Each row has a name. After each piece below comes the name of the row it's from, unless a question asks for something else. Each question is about the rows just above it.

[ 13  44 -10  48  28   3  50   1  43 -19  27  -7   2 -38  18 -38  -7  48
  47 -29 -25 -46  41  41 -10  32 -28] -> ruvi
[  5  10  16 -26  11  45  15 -49 -50  48 -30  35  23  44 -32   9  44   5
 -43 -38  17  52 -13  39  -1 -36  -5] -> Bosi
[  5  10 -24 -26  11  45  15 -49 -50  48  42  35  23  44 -32   9  18   5
 -43 -38  17  52 -13  39  -1 -36  26] -> git
[ 16 -23 -24 -26  11  45  15 -49 -50  48 -30  35  23  44 -32   9  18   5
 -43 -38  17  52 -13  39  -1 -36  -5] -> zed
The row with [  5  10  16 -26  11  45  15 -49 -50  48] is => Bosi
The row with [ 13  44 -10  48  28   3  50   1  43 -19  27  -7   2 -38  18 -38  -7  48
  47 -29 -25 -46  41  41 -10  32 -28] is => ruvi
Where do [ 16 -26] appear? => Bosi
Which row holds [  5  10  16 -26  11  45  15 -49 -50  48 -30  35  23  44 -32   9  44   5
 -43 -38  17  52 -13  39  -1 -36  -5]? => Bosi
[ 44 -10  48  28   3  50] is in which row? => ruvi

[-13  13  15   0  -4  16  16   8  -2  16  12   0  23 -27  -4 -22   7 -11
   8  20] : Filu
[-15 -11  41 -14 -13  -6  -3  -8  -3 -15  -9  -6 -11 -11  -4  -4   0  -3
 -15 -11] : dof
[ 22   6   0  10  18  -3  -3   8  17   1   1  13 -10  33  19  35   7 -38
   9  -6] : Gofaz
[ -7 -11  -4  -8 -11  -3  -3  -9 -15  -4  -3 -11   0 -13 -15 -14 -11  41
 -15  -6] : Fil
Put [-15  -6  -7 -11  -4  -8 -11  -3  -3  -9 -15  -4  -3 -11   0 -13 -15 -14
 -11  41] back in order: which row is it? => Fil
which: [ 9 -6] => Gofaz

[ -2   1  -2   0   1   2   0  -2   1   1  -1   0  -1   2 -12  -2   0   0
   0   0   0  -1  -1   0  -1   1   1   0   0   2   1  -1   3   1   1   0
  -1   0] -> dule
[ 10  27   2 -29 -12 -19 -20   6 -15  18  -1  34  -7  23  -4 -20  -3  19
  18  18  40 -31 -17  -1 -17 -17 -13  27 -37  -4   4  11 -18 -33   9  43
  10  17] -> Nad
[ 10  27   2 -29   8 -19 -20   6 -15  18  -1  34  -7  23   6 -20  -3  19
  18  18  40 -31 -17  -1 -17 -17 -13  27 -37  -4   4  11 -18 -33   9  10
  10  17] -> Savi
[ -2   0  -1   0   0   0   1  -1  -2   0  -1   1  -1   1   0   0   0  -2
   0   0   1   0   0   0   4 -17  27 -37 -17  11 -13  -4   0   0   0   0
   0  -1] -> pibi
[-2  0 -1  0 -1  1  1 -1 -2  0 -1  1 -1  1  0  0  0 -2  0  0  1  0  0  0
 -1  1  1  0  0  1  1  0  0  0  0  0  0 -1] -> Ruku
[ 10  27   2 -29 -12 -19 -20   6 -15  18  -1  34  -7  23  -4 -20  -3  19
  18  18  40 -31 -17  -1 -17 -17 -13  27 -37  -4   4  11 -18 -33   9  43
  10  17] is in which row? => Nad
The one value in Ruku and Nad: => [-1]

[ 10   3   8 -21 -16  24  12 -11 -21 -14]  bosup
[ 10   3   8 -21 -16  24 -38   6 -46  17]  Dem
[-13 -20 -22  20  35  -8  36   5 -47 -26]  Fef
[-19 -18  16 -11  32  17  31  11  21 -12]  medi
[  4 -38 -21 -46  17 -16  10  24   6   8]  sogi
Put [-46 -38 -21 -16   3   6   8  10  17  24] back in order: which row is it? => Dem
Shared by medi and Dem: => [17]

[ 52 -25 -17 -48 -48 -22 -49 -10  35 -14   2   3  34 -17  37  -6 -37] : Fafi
[ 42  16  27 -27  32  46  47  48  46  -3 -49 -24 -30 -38 -34  25 -23] : dig
[ 11 -17 -18   3   2  -3  16 -17 -18  29 -36  26   5 -19  -6  37   2] : zol
[ 17 -51 -10 -12  -8  10 -11  -4  -5 -25 -28  22 -26  52  19   8 -39] : Kunam
[-45   2  18  25 -23 -19   4  44 -22  -6   5  10  45  45 -21  -5   2] : gab
Where do [-10  35 -14   2   3  34 -17  37] appear? => Fafi
which: [52 19  8] => Kunam
which: [  4  44 -22  -6] => gab

[ -1 -15   1  -4   0   1  -6  -5   0   3  -8  -1   2   1  -1   3  29  -4
   0  -3   7  -1  -2  -1  -1   4  -1  -5  -2   0   2   2  -1  -4   2   3
   2   3   5  -4  -1  -9   1  -1   2   3] -> Ton
[ -1  -4  -1   1  -1   3   3   4   2   1  -2  -5   4  -1   7   3   2  -1
  -4  -1   2  -4   2   2   1   5   0  -9  -8  -1   3   3   7   2  -1   1
  -1   0 -15  -2  29  -1   0   0  -5  -7] -> muz
[  4 -10  -3   1   2   5  -1  -1  12  -2  -1   2  -1   1   8   1   0   2
   3  -3  -6   6   0  -3   4  -1  -3   1  -2   1  -4  -4  -6   0   2   0
  -8   1   0  -3  -2   4  -3  -1   0   1] -> Rulok
[ 4  3  6 -2 -3  0  6 -1  1 -3  1  0  3  9 11  2  8  2 -1  2  2  1  1  1
 -1 -2  1 -1 -1 -1 17 -2  7  3 -1  4  2 -3  5 -2 -1  6  3 -4 -1  5] -> guti
[  0   4   7   9   1   1   2   6  19   5   4   4   2 -10  -1  -2   2  -2
   3   3   1   6  -1   0  -6   0  -2   5   0   2  13  -7  -4   0   0   6
   3  -5  -1  -1   1  -5   1  -2  -4   7] -> zetuk
[  2   2  -2   3   3   1   2   6   9  -2  -3   4  -1   7  -1  -3 -13  -2
   2  -1  -5   1   4  -2   1   2   4   4  -1   3  -9  -4  43   4   3  -7
   5  -3   3   1   0  -1   0   4   2   2] -> famul
[  2  -1  -5  -1   4  -1   3  -4   2   2   3  -8   5  -7   7  -1   7  -1
   3   0   3  -4   1   3   1   0  -4  -5  -1  -2 -16  -9  29   2   0   1
   4   2   2   1   0  -2  -1  -1  -1  -1] -> Bulef
[-5  4 -1  4 -2  1 -2 -6  5 -2  1 -5 -5 -1 -3  3  1  2  4 -9  1 -6  3 -1
  6  1  1  1 -1 -2 17  2 21 -7  0  3  8 -6  3 -3 -3  2  3  1  3  4] -> dazo
[ -2   2   4  -8  -3   1   2   5  -1  -1  -2   8   1   0   5   6  -2  -1
   1   7  -6 -16  -3 -12   0  -1  -7   3   2   1  -5   3 -10  -2   2  -1
   4  -5  -7  -1  -1  -2   1   0   4  -4] -> gep
[ 4 -1  0  2  1 -3 -7  2 10 -4 -1 -1 -4  7 -2  1  1 -4  0  0 -2 17  4 -4
  4 -3 -4  7  1  3 -1  7 13  6  2  1  2  1  3  0  0  6 -1  5  1  0] -> Fuzi
[ -1  -4   4  -2   3  -1   4  -4   5  -4  -3   1   2  -8   2   1   4  -1
   0   6  -2   2   0   3   2  -1   8 -10  -2   0  -4  -1  -8   6  -5  -1
   2   2  -1  -1  -2  11   1  -3   0   2] -> zadi
[-8  2  3  9 -1 -1  0 -1  6  0 -3  5 -5 -1  2 -1  7  1 -1  2 -3 -1  2  1
 -4  0  1  4 -1  0 24  0 31  0  1  0 -7  8  1  1  0 -2  2  3  0  2] -> ruza
which: [ 4 -8 -3  1  2  5 -1 -1] => gep
which: [1 0 2 3] => Rulok
which: [-8  2  3  9 -1 -1  0 -1  6  0 -3  5 -5 -1  2 -1  7  1 -1  2 -3 -1  2  1
 -4  0  1  4 -1  0 24  0 31  0  1  0 -7  8  1  1  0 -2  2  3  0  2] => ruza
Put [-16  -9  -8  -7  -5  -5  -4  -4  -4  -2  -2  -1  -1  -1  -1  -1  -1  -1
  -1  -1  -1   0   0   0   0   1   1   1   1   2   2   2   2   2   2   3
   3   3   3   3   4   4   5   7   7  29] back in order: which row is it? => Bulef
[-15  -9  -8  -7  -5  -5  -4  -4  -4  -2  -2  -1  -1  -1  -1  -1  -1  -1
  -1  -1  -1   0   0   0   0   1   1   1   1   2   2   2   2   2   2   3
   3   3   3   3   4   4   5   7   7  29] is which row reordered? => muz
which: [ -2   2   4  -8  -3   1   2   5  -1  -1  -2   8   1   0   5   6  -2  -1
   1   7  -6 -16  -3 -12   0  -1  -7   3   2   1  -5   3 -10  -2   2  -1
   4  -5  -7  -1  -1  -2   1   0   4  -4] => gep

